In the rows, zero is written as 128.
Each path is a new rotation, seen through one point. The rows after it are directions, each followed by how far the rotation turns it, in degrees per step (0 if it stays put).
Each turn is a multiple of 5 degrees from 10 to 175, or 0.
Each row of a path follows its step; steps can be skipped.
Path 1:
step 0: [128 120 124 129 126 139 121 137 127 132 112 123 127 132 124 133 126 128
 128 127 112 132 132 126 127 129 126 126 123 120 124 119 138 124 120 118
 118 124 136 135 128 127 125 131 134 122 132 124 133 126 129 125 142 137
 124 120]
step 1: [136 131 127 134 131 121 123 125 130 119 128 116 124 129 130 141 124 130
 135 127 129 133 127 121 132 125 119 131 115 128 122 130 135 114 128 115
 114 126 128 130 121 131 130 131 133 120 136 135 137 116 125 130 127 130
 132 123]
step 2: [135 138 131 123 123 128 125 128 124 123 135 113 119 128 134 130 120 128
 139 128 132 129 136 123 129 129 135 133 121 126 127 131 137 124 119 129
 127 116 116 137 132 134 137 133 123 128 141 123 126 134 133 140 132 120
 129 120]
step 3: [127 132 137 121 122 134 131 130 120 121 126 122 120 137 119 118 130 133
 140 122 129 131 134 130 129 128 132 134 134 129 133 132 126 134 121 123
 130 125 120 130 140 125 135 117 135 111 141 127 132 126 125 124 126 126
 138 130]
step 4: [125 121 129 115 130 136 117 126 115 125 132 135 124 132 132 128 118 131
 132 137 141 118 134 131 138 123 120 129 125 133 133 133 127 137 123 123
 133 139 129 129 133 130 137 124 135 123 137 127 132 120 126 119 137 132
 125 127]
step 5: [125 126 125 126 133 138 124 141 114 130 126 121 118 131 132 128 117 128
 127 127 126 110 125 123 132 132 133 123 122 125 126 127 128 132 127 138
 122 132 138 127 133 121 115 130 132 119 131 129 136 129 126 125 137 135
 119 121]
step 6: [127 130 123 127 122 137 128 136 130 120 120 117 128 126 136 135 125 134
 125 118 132 129 116 118 127 127 121 119 116 115 119 138 136 125 123 129
 126 131 134 134 123 127 124 118 135 125 137 132 129 121 121 124 122 134
 123 134]
step 7: [126 134 127 137 127 139 122 121 132 130 127 122 131 129 123 137 122 130
 131 128 124 135 131 128 132 124 128 122 119 122 114 137 133 127 115 129
 131 124 135 137 119 131 135 129 129 125 145 124 122 137 134 136 137 136
 130 124]
step 8: [130 135 136 141 133 121 137 121 122 119 128 118 120 129 120 131 136 131
 144 127 125 126 131 138 141 129 126 131 118 127 134 130 133 130 115 122
 127 122 133 130 127 128 128 127 134 120 137 131 135 131 127 135 127 132
 132 132]
step 9: [127 133 124 131 126 126 135 123 112 114 136 129 126 135 137 129 125 123
 137 126 134 122 140 125 130 122 131 127 122 125 141 121 139 131 120 123
 133 130 121 128 132 136 141 118 130 133 134 126 127 128 122 127 133 129
 121 128]
Speeds:
[132 130 126 129 130 129 129 129 131 127 128 126 131 129 130 126 127 126
 125 129 127 130 128 131 127 132 126 128 127 126 125 131 130 126 126 125
 129 128 129 126 127 128 128 128 128 125 127 128 129 129 129 129 127 129
 125 126] => 60
[128 126 128 127 126 131 127 127 128 127 129 128 129 130 130 131 125 128
 126 131 129 127 131 131 129 128 130 127 128 129 128 127 128 124 130 130
 129 126 128 131 128 130 130 127 126 130 129 128 126 131 131 127 128 128
 125 127] => 145
[130 128 128 130 127 128 125 131 129 132 127 128 126 128 126 127 129 127
 129 127 128 127 127 132 130 129 132 128 128 129 129 128 131 129 127 130
 128 129 127 131 130 124 127 132 125 127 128 127 126 129 127 130 131 128
 126 129] => 140
[130 128 129 127 125 130 130 130 130 128 125 129 126 129 128 127 127 131
 129 128 128 131 128 128 130 128 129 127 129 130 126 130 127 130 126 130
 131 128 129 125 126 127 129 129 127 129 131 127 124 129 128 129 124 126
 131 126] => 85
